Rotation paths and how fast each direction turns (degrees each step)
Each turn is a multiple of 5 degrees from 10 to 175, or 0.
Each row of a path follows its step; steps can be skipped.
Rotation 1:
step 0: [ 22  12  -4 -13   1  11 -40  33  24  14  29   9 -20   1  20  -1 -16 -10
  15   6  12  38  37  11 -21  21  19  16 -14  -4  10 -10   7  -4   4  21
   7 -31 -32  27   4 -33  18 -21   0 -16  40 -11  14  23  13  39   3  -1
 -27  -5 -19  -1   0 -12  -1  20  21  -7  30  -5 -26 -23  12  -2  -5   0
 -26 -42   2  -5 -12 -15 -11]
step 2: [ -3  -1   0  14 -28 -16  -3 -27  12   0  13  42  -5  -1 -36   4 -33 -28
 -18  27   3   4 -12 -13 -10  15   5  10 -17  -7   5  -5 -30   9  31   7
 -33 -24  44   3 -24  11   5  34   5 -24   3  -8 -14 -30  -2  11  -2  10
  -8  21  16  46  20   3 -20  -6 -12 -12  12 -14  22 -11 -15  12  21   1
  -8  34  26  11 -13  21 -27]
step 9: [ 25  -7   2   5   5  -1  -8 -32   7  30  10 -35 -10  18   3   6  -4   2
  -7  15  -3 -28 -23  -5  -2  -1  32 -20  16  -8  25  -6 -10 -10 -39 -31
  15   2 -21   2  21   1  32 -10 -12  14  -1 -51  22  16 -33  19  25 -14
  -5  -7 -15 -37   9   6  -6  25 -20  46  15   7  10 -15 -18  20 -10  -6
  -1   4   9  29  17 -10  35]
step 11: [ -2  -5  12 -15 -13 -16   8  -3  34 -11   4   3  24 -12  -1  25   7   0
   4  -1  11   9  32   1  43 -22  -1  -5  14 -15   8   7 -25  34  36  25
  24   1  36 -40  21 -17  15   9   2  11   7  -7 -20   3  39 -21   0 -22
  29   6 -11 -11 -13   7   0   1 -14  -7  27 -14 -38  29 -46   7  -5 -11
  -2 -25  -4  26  21  26  -9]
step 14: [-10   3  -6   1  25   4  14  -3  15  13 -19  -6  40  27   0   2  -8  16
 -12  21 -24 -41 -10   6 -26  13  62  29  -9  -8 -18  -4 -17  -8  22 -11
  16   5  12 -12 -25   9 -26  16   2 -10   4  13 -21   7 -22  -2  35  19
  15  -3  -1  -8   5  -6  -1 -16 -19  -3  24   2  20 -38 -49  29 -17  -8
   4  -3 -25   0 -17 -30  -4]
step 27: [ 40 -30 -16  24 -29 -34  25 -17   1   0 -12  -1  17  22  -4  10 -14 -20
  27  28  12 -28 -16  -8  36 -13  16  -7  10 -44  -1  24  11 -15  21  13
  21 -13  11  11  -1 -14  -6  26   5 -30  11 -27   0   7 -23  -5  -7   0
 -20  -2   8  23  18  -9  -5  35  33  -6  20  -5 -14   8 -20  20 -32  17
   8 -12   5  -9 -18 -19  16]
step 29: [ -6 -27 -22  23  13  36   1  -4  -9  11   0   5  25 -12 -18  23  -7  21
  -3 -17  12 -20  24  33  -1 -43  -5  31  -2  20 -36  10 -51   7 -17   3
   6  12  -4  -6  12 -10  22 -10   0  -8   7 -14   7 -28  18 -17 -19  -5
  25  47 -19  17   7  18 -31  -5  -1  -4   7 -24 -15  -3  34   4  21   8
  -1  12   9  22  28   4  22]
Directions:
[-5  8 -5 -1  1 -7  3  5 -8  1  1  2  3  0 -1  2 -1 -5  3  1 11 -2  0 -3
 -5 -1  2  7  2 -1 -8 -3  5 -1  4  5 -4  3 -6 -4  1  2  1  0  2 11 14  1
  3  8  3  3  0 -1  1  1  3  0  2  9 -2 -8  2  1 -5  1  6  1  4  2 -6  1
  7  3  0 -4  6  0  6] : 155
[  4  -4  -3   3   2  -1   0   3   5   4   0   2   2   1  10  -1   5   6
  -3  -6   2   8   3  -3   0   8   0   1   5   4  -3  -4   6  -1  -4  -9
   1  -5  -2 -11  -1  -5   3  -5  -3  -4   2   0   4  -2  -3   5 -13  -2
  -2   3   3   2   1   3  -1  10  -3   1   1  -3  -1   1   5   2  -4  -6
   4   3   3  -2  11  -6  -5] : 90
[ -5   2  -4   2   5  10  -1  -1  -1   1   4   4  -5  -6   3   1  -3  -2
   0   0   3  -1   3   0   8   1   3   7  -4   2   0  -7  -2  10   4   2
   3  -3  -3   2  -3  -1  -1  -6   1   7   2   2  -5  -1   7  -1  -7   0
  -2   3   5  -6   1  -3  11   0  -3   3   3   0  -6 -10   4  -6   5  -3
   8  -6   3  -7  -8   0  -5] : 60
[ -5   4  -2  -8  -3  13   1   2  -4  -1  -7  -2   3   0  -1  -4   1  -7
  -7   3   4   5   2  -3   4   4   3   1   2  -5   4  -3   1  -7  -1  -1
 -12   4   0  -2   1   9   3   2   4   0   1  -2  -2  -6 -11  -1  -5   0
   3   3   5  -5   1  -4   1   0  -2   6   0   4   3   5   2  -4   8   8
  -4  -3   6   4   4  -5   0] : 135
[  3  -7   2   0  -2   1  -1   4  -3  -1   3   2   3   6   8  -3  -7   3
  -6   4  -1  -8  -2  -9   2  -9   5  -5  -1   5 -10  -2  -4   3   3  -1
  -1  -1  -2  -4   4   5   6  -3  -1   5  -7  -4  -4   2   1   0   7   5
   8  -1   6   2   2   0   1  -2  -3   8   4  -4  -2  -2   3   8   5   0
  -3  -1  -5   0   9   3  -6] : 145
Rotation 2:
step 3: [-23  17   8  11  15  -5  18 -22 -23  11   0  10 -22  26 -16   3 -19   9
 -11   2 -22 -10  -7  33 -27 -24 -21 -20   6  17 -14  -8   5  10   9  -6
 -31 -14   6  21  13  16 -13  48  -7  20  -1  27  20  12 -25  43  19 -29
  23  -5   5   1  24 -10   0  21 -20 -24   8  13 -17   4 -13 -16  -3 -22
 -11  20   3   9   1  31  -5]
step 10: [ 15   5  13  -1  -2  20  22  -7 -13 -23   3  -7  30  -2  15   6  24 -22
 -11  -2  10   3  15 -19  -2 -22   3  24  14   0 -25   5 -20   7  11  24
   1 -45  -6 -15  55  -7 -22  -9 -20 -21  11 -29   3  26  17  -7  -7 -29
   8 -16 -15   3  12   2  -6 -33  -9 -30  18 -16   0 -25   1 -42 -20  19
  18  -8  -7  -9 -12  18  -5]
step 14: [ 15   6  41   2 -25  -1  -1   2  -4  40   4  11 -37  43 -11  11  -5 -15
  -2  -1  24   7 -19  -4  17  29  -4  -6 -39   1  14  -8   5   1  20  24
   8  30 -27  10  22  -9 -23  12 -19  18  23  -3   8  29   6 -10 -33  21
 -13   0  11  17  16 -11  19 -11 -26  15 -11 -35   8  -5 -22  -6  -9  -3
   8  26  -3 -12  -7 -10  14]
step 19: [-13  17 -22 -23  -9 -17  14  -8  -3  26  -6  -4  28  20 -21 -14  17 -14
   2  -2 -17  -5  13 -13  20  22 -23  31   3   4 -16   8   1   1  17   7
 -10  -6   5  49  34  26 -21  19  29  34  -7 -13 -14 -10   2   9  -5 -23
  12 -11 -17  -3  16 -37 -41  14 -10 -22   3  28  11  41  17   7  -4   0
  15  -1   3  -4  -2  -5  -8]
step 20: [-16 -14 -26 -28  -7   8 -14   4 -17   4  14 -11 -19  22   9  18 -26  -8
 -23  -5   1   9  30   1 -22  -6  11 -14  22  19 -11  14 -20  25   2  13
 -29  -2  12  -6  27  22  23  29  17  54  -4  18  10   8  -6  20  18  24
   1   8  -3  -2  -8  11   1  35  -9 -14  -1   3  11  15  33  -7   4 -42
  -8 -23  21 -10  22   9  14]
step 28: [-13  25 -14  -9  -7  38  13   3  17  -2   2 -28  -8 -13  -8  -4 -36  -4
   0 -14  23 -19   6  -6  -7  15  -1   6 -13  10 -12  22 -24 -17  32 -13
  -8 -12   7  -4  11   6  20  20  15 -13  -9 -16 -11   9 -37  -9  24 -30
  10  -8 -13   8 -38  13  -6  -2  -5 -18  26  10 -15 -14   4 -48 -19  20
  27  38   8 -20  -4  13 -27]
step 30: [-11 -15  10  13 -43  -1  -4   0  16   1 -26  30  15   9   7  12 -10 -11
   4  11  11   8 -22   2  -6 -12 -11 -39  11   6  18 -12 -14 -35   9   3
 -11 -12  18  11   3  20  -6  34  27   8   6 -41   2  12  27 -19   7  -9
 -26 -20  -7  18  17 -10  20 -15 -11 -19   5 -29 -18  -8 -26  -9  -2  39
  24  33  19  20   3   2  10]
Directions:
[ -6  -3   1   1   3  -2  -7  -1   2  -2  11  -5   2   8  -1  -4   7  -4
  -7  -3  -3   2   4   0  -5   2   3   6  -2  -1   3  -1   0  -3   0   5
   4   0  -3   2   7 -10  -3   5   4  -4  -4   3  -5  -2   4  -3 -12   0
  -2   2   6  -2  -1 -10  -1   3   2   1   2  -7 -10   2   2  -5   1   5
   5   3  -3   0  -1   2  -5] : 85
[  7   1   7   8   2   1   6   0   7   2  -1   0   3   3   3  -7   1  -3
   3  -1   4   3  -2 -10   1  -1   4   2   0  -2  -4  -8   3  -3  -2  -1
 -10   1   0   6   0   6   4   1  -2   1  -7   0  -2  -5  -4  -8  -2   5
   8 -10   2  -5  -1   2  -1   5  -4   6   2  -5  -4  -4  -2  -3  -4  -9
  -2   0  -9   0  -4  -6   0] : 80
[ -3   9   6   0  -2  -1  -4  -3   0  -2   1   8   5   0  -4   5  -6  -2
  -1   2   6  -1   1  -3   6   2   1  -6   5  -7   2  -5  -4   1  -6   1
   2   7  -1  -7  -4  -5  -4   7   0  -2  -1  -2 -10   0  -6  -3  -4   5
 -10  -4  -4   2   3  -1  -2  -6  -6  -5  -2   2   2   9   4  -3  -1  -2
   3   5  -4  -7  -5  -6   8] : 20
[  3   4  -5   1  -5  -3   0  -2   0  -1   2  11   8   4   0   1   4   2
  -6   3 -10   4  -7  -3  -3   0   8  -7  -7  -2  -3   2   0  -7   3   6
   0  -2  -7   2   6  -4  -4  -1   3   1   0  -3   5   0   2  -1  -2  -1
  -1  -1  -6   3   4  -1   5  -3  -8   7   2   8   5  -5  -9  -3   2   3
  -8  -5  -5  -1  -7   4   1] : 90
[ -6   2   1   1   7   5  -3  -1  -5   2  -7  -1  -4  -2  -6  -4  -6  -2
  -2   3   1  -2 -12  -2  -4   7  -4 -11  -8   2   4  -5   0  -5   5   1
   0   4   1   6   2   1   0   4   1 -11  -3  -4  -1   3   0   1  -2   0
   7   1   3   7  -1   0   2  -6  -2   4   4  -5   6  -3   5  -2  -3   4
   5   1  -4   5  11  -4   0] : 25
